Here are some points, one per row:
[-0.1 -1.5  1.   0.1  0.3  1.9  1.7 -1.   1.6  1.2 -1.8  2.   0.  -0.9
  2.  -0.5 -1.1  1.9  0.   0.7  0.9  1.6 -0.7  1.6]
[ 1.5  0.9 -0.9  2.2  0.9  1.4 -0.3  1.8 -0.7  0.   1.4  1.1  0.5  1.2
  0.5  0.7  1.2 -0.4  1.1  0.6  0.   1.8  1.3 -0.4]
[-0.2 -1.1  0.2  0.9  0.5  1.9 -0.7 -1.6  0.6 -0.4  0.5  1.3 -0.5 -0.8
  1.  -1.1 -0.5 -0.2 -0.8 -1.7  0.8 -1.6  0.3  1. ]
[ 0.2  1.1 -0.5 -0.2  0.2  0.1 -0.6  0.8  1.1 -0.8 -0.5 -0.2 -0.1  0.3
  0.8 -0.3  2.4  1.3 -0.9  0.1 -0.7 -0.1 -0.7 -1. ]
[-0.1  2.3  1.7 -0.2  1.2 -0.8 -1.3 -1.8 -0.6 -0.7  0.3  0.6  0.4  0.2
 -0.1 -2.5  0.3 -0.4 -0.7  1.7  0.7 -0.1  0.8  1.1]
[-0.4 -0.8  1.   0.1  0.  -0.2  0.4  0.  -0.7 -0.2 -1.6  0.6 -0.2  0.7
  0.8 -1.6 -1.3 -0.8 -0.4 -1.9  0.9 -1.7  0.2  0. ]
[ 0.2 -0.5 -0.3  0.9 -1.   1.7  0.4 -0.3  1.4 -0.5 -1.1  1.   1.4 -1.
  0.6  1.3 -1.1  0.2  1.9 -0.3 -0.1 -0.2  0.  -0.2]
[ 0.7 -0.2 -0.9  0.6 -1.1 -0.6  1.2 -1.4  0.3  0.9 -0.5 -0.3  0.5 -1.4
  0.5  1.1  0.4 -0.4  0.6 -1.3 -1.3  1.5  0.4 -0.4]
[-1.5  0.  -1.2 -1.  -2.   0.4 -0.5  0.3 -0.1  1.2 -0.4  0.5 -1.6  0.6
 -0.6 -0.7 -0.6  0.  -1.7 -0.5  0.2 -1.2  0.7  0.6]
[ 0.8 -1.8  1.  -1.3 -1.6 -0.4 -1.1 -0.1  1.3 -2.2  0.9 -0.5  0.  -0.9
  0.2  0.1  0.1 -0.1  1.3 -0.3  0.6  0.5 -1.1 -0.6]
[-1.1 -1.9  0.4  0.7 -0.4 -2.2 -0.8  0.5 -1.5 -0.9 -2.2 -1.  -1.2 -1.
 -0.1 -0.5 -0.9  0.8 -1.8  0.2 -0.5 -0.5  0.2  0.3]
[ 0.3  0.9 -0.2  0.4  0.9 -0.3  1.   1.4  0.5  0.8  1.6 -1.2  0.7  1.3
  0.7  1.2 -0.3 -0.8 -0.2  1.5 -0.9  0.3  1.1 -0.8]
[ 0.7  0.2  1.9  0.9 -0.4 -1.3  0.1  0.4 -1.8  1.1  0.3 -0.6  2.  -1.3
  0.5 -1.   0.1  0.3  0.5  0.4 -0.5 -1.8 -1.   0.5]
[-0.6  0.4  0.  -0.2 -1.9 -0.7 -0.9 -1.1  0.8 -2.4  0.5  0.6 -0.2 -0.5
  0.2 -1.   0.2  0.3  0.  -0.4  0.3 -1.2 -0.3 -1.1]
[ 0.9  1.7 -0.6 -1.4 -0.4  0.4 -0.6  1.1  0.6  0.6  1.1 -1.1 -0.9  1.
  1.3 -0.8  0.2  0.5 -0.2  1.5 -3.1 -0.9  0.4  0.7]
[-1.5  0.  -2.3 -1.1  1.9 -0.9 -0.3  0.5  1.1 -1.   0.   0.  -0.6  1.5
  1.3 -0.6  1.2  0.3 -0.1  2.4  0.7 -0.7  0.3 -0.3]
[ 0.4 -0.3  0.4  1.6 -0.6 -0.6 -0.2 -0.6 -1.1  0.4  0.1 -0.3 -0.6  0.
 -1.3 -0.5 -2.1 -0.1  0.5 -1.5 -0.9  0.6 -0.2 -1.4]
[-1.6  0.6  2.   0.1  0.4  0.5 -0.6  1.  -0.5 -1.3  0.6  0.4 -0.5  0.5
  0.  -0.8 -0.2  1.  -0.7  1.1 -1.7 -0.9  1.   0.4]
[ 0.4 -1.   0.  -0.3 -0.3 -0.8  0.1  0.8 -0.5  1.9 -1.2 -1.   0.9 -0.5
  0.9  0.8  0.2 -1.3 -0.4 -0.1  0.1  2.2 -0.2  0. ]
[ 2.3 -1.3 -0.4  1.6  0.   1.6  3.  -1.1 -0.5  1.3  0.1 -0.6  1.7  1.
  1.1  0.9 -0.6  0.2  1.6 -0.3  0.7  1.1 -1.   0.3]
[ 0.4  0.  -0.3  1.9  0.1 -0.4  0.4  1.3  0.2 -0.1  0.2 -1.4 -0.4  0.6
 -1.2  0.5  0.6  1.1  0.4 -1.   0.8  0.9  1.6  0.8]
[-0.8  0.2 -0.6  0.1  1.5  2.1 -1.7 -1.   1.4 -0.1  1.1 -0.4 -0.2  1.5
 -0.1  0.7  0.6 -0.1 -1.1  0.6  1.  -0.9  1.   1.8]
[ 0.9  0.7 -2.5  0.3  0.   0.6  1.2  1.2 -0.8 -0.4  2.8  0.5 -0.2 -0.5
 -0.3  0.2  1.1  0.3 -0.4  1.5 -0.6  0.1  0.4 -0.7]
[ 0.7 -0.7 -1.1  0.8  0.8 -1.   0.3 -1.2 -0.3  1.2 -0.6  0.8  2.1  0.5
 -0.8  0.9 -0.8 -2.7  1.6  0.4 -0.7  0.8 -0.4 -1.7]
[ 1.   1.5 -0.8  1.4  1.8 -0.7  0.6  1.   1.4  2.7  0.8  0.7  0.7 -0.4
 -0.7  0.2  2.   0.1  0.7  0.4 -0.5  0.3  0.8  0.5]
[-0.3  0.7 -0.5  0.7 -1.3 -1.1  0.2 -1.9 -1.2 -0.3  0.  -1.3 -0.1 -1.
 -0.9  2.8 -0.6  0.9  0.7 -1.8  0.5  0.5 -0.1 -0.1]
[ 0.3  0.8  1.3 -0.5  0.8 -0.8  0.6  0.5  0.5 -1.3 -1.2  1.6 -1.8  0.
 -1.1 -0.1 -2.3 -1.6  0.7  0.2 -0.4 -0.9 -0.5  0. ]
[-1.8 -0.2  0.6 -0.3  0.2 -0.1 -2.1 -0.5  0.8  0.   2.1  0.9  0.   0.5
 -1.  -1.4  0.7  0.8  0.4  0.5  1.  -1.3  0.  -0.3]
[ 0.6  1.1 -1.9 -1.5  0.7  2.3  0.7  1.3 -1.3  1.1  0.9  0.3  1.  -0.4
 -0.6  0.7  1.3 -0.1 -0.1  2.1  0.   0.2  1.  -0.2]
[ 1.6 -0.5  0.  -0.4 -0.6  1.8 -0.7 -0.3  2.3  0.2  0.3  2.8  0.8  0.8
  0.7  0.7 -0.8  1.7 -1.1 -0.8  2.5  0.4 -1.6 -0.4]
[ 2.  -1.2  0.8 -0.3 -0.6 -0.6 -0.2  0.1  0.2  1.3  0.5 -0.7 -0.1  0.2
 -0.1 -1.1  0.2 -0.1  0.3 -1.5  2.2 -0.5 -0.3  0.3]
[-0.5 -0.3  0.3 -1.5  1.9  1.5 -1.   0.7 -0.1 -0.3  0.3 -0.9 -0.7  2.4
 -0.8 -0.8  0.4  0.2 -0.3  0.8 -1.4 -0.2  1.6 -0.1]
[ 0.4  0.5  1.2 -1.6 -0.4 -1.  -1.2 -1.  -0.8 -2.1 -1.1 -1.2 -1.7 -1.
 -0.2 -0.5 -1.3 -1.9 -0.8  0.1 -0.2  0.1 -0.3 -0.8]
[-0.2 -2.2  0.4  0.4 -0.1 -0.7  0.4 -0.6 -1.2  1.5 -0.3  0.9  1.   0.
 -0.1  1.7  0.1  1.  -0.3 -1.   0.5  1.6  1.9  0.1]
[ 0.6  1.   0.4  0.4  0.6 -1.7  0.7  0.8 -1.   0.6  0.7  0.2 -0.8  1.6
 -0.6  0.4  2.1  0.5  0.6 -0.3 -0.6  1.1 -1.  -0.5]
[ 1.  -0.8  0.   0.7  0.   1.2  0.3  1.  -1.5 -0.5 -0.6  0.   0.9 -2.
 -2.  -0.6 -0.9  0.4 -0.2  0.5 -0.4  0.6  0.1 -1.6]
[-1.8 -1.6  0.5 -1.5  0.1 -0.2 -1.3  0.  -0.4 -1.1 -0.3 -0.5 -0.7 -0.5
 -1.1  0.2 -0.3 -1.  -0.5 -1.  -0.1 -1.8 -1.4 -1.4]
Along one direction, these points spread out more than along any other. Take the direction at right angles to it along which they spread out most. Go by this last direction. How many in every 100 of the points above lie lower along it than each point below? Answers are rounded to whole numbers. More than half of the points above lie lower than the first one.
[-1.4 -1.3 -0.7 -1.4 -0.7 -0.5  0.2 -0.4  0.4 -0.9 -0.1  0.3  0.5 -0.8
 -1.4  0.1  1.1 -0.1  0.4 -1.1 -0.6  0.5 -0.2  2.8] : 51
[-0.6  0.9  2.2  0.1 -1.5 -1.2  1.   0.2 -0.8 -1.  -0.8 -0.7  0.3 -0.4
  0.1 -1.1 -1.1 -0.7  0.   0.4 -1.1  0.4 -0.9  0.1] : 59
[-2.1  0.3 -0.4 -1.2 -1.1 -0.6  0.3 -1.   1.8 -0.9  0.   0.5  0.1 -1.1
  0.2 -0.9 -1.6  0.8 -1.  -1.2  0.2  0.4 -1.1  0.3] : 59
[-0.7 -2.2  0.5 -1.2  0.  -1.6  1.8  0.3 -0.1 -0.6 -0.7 -0.7 -0.9  0.3
  0.4  0.1 -1.  -0.4 -1.7 -1.  -1.6 -0.7 -1.4  0.5] : 65
[ 0.3 -1.7  1.5 -0.2 -0.3  0.7  0.9 -1.4 -1.   1.3 -1.3 -0.8 -1.3 -1.3
 -0.1  0.4 -0.2 -0.8  1.   1.2  0.5 -0.5 -1.2  0.2] : 81
[-1.5 -0.3  0.  -0.8 -0.1 -0.4  0.2 -1.7  0.1  0.1  0.6 -0.3 -1.9 -0.8
 -1.2 -0.4  0.1  0.7 -1.  -0.5  0.1 -0.1  0.1 -0.7] : 43
[-1.8  2.5 -0.3  0.3  0.8  1.5 -1.1  1.2 -0.8  0.5 -0.1  0.1  1.1  1.7
  0.   0.   1.4 -1.4  0.3  0.5  0.6  1.4 -0.2  0.1] : 16
[-0.1  1.8 -1.3  0.3  2.5 -1.3 -0.8  1.6  1.4  0.2  1.2 -0.3  0.   0.1
  0.1  0.7  0.1  0.2  1.5  0.3  1.3 -0.2  1.2 -0.4] : 19
[ 1.5  0.9 -1.   1.3 -1.   0.2  1.1  0.  -1.6  0.4 -0.8 -1.6  1.2 -0.9
  0.1  1.1 -0.1 -1.4  0.1 -1.  -0.9  1.1 -1.4  1. ] : 81
[-0.3  3.  -1.1 -1.5 -0.1  1.4  1.2  0.   0.1 -1.1 -0.2  0.6  0.4  1.9
  1.1  1.   2.3  0.8  0.1  0.3  1.3 -2.   2.2  0.3] : 8
[ 1.2 -0.6  0.6  0.6 -0.5 -0.3 -1.8 -0.5  1.1  0.4 -1.7 -0.6 -1.  -0.7
  1.4  0.3 -0.6  0.7  0.2  0.   0.4  0.  -1.6  0.2] : 78
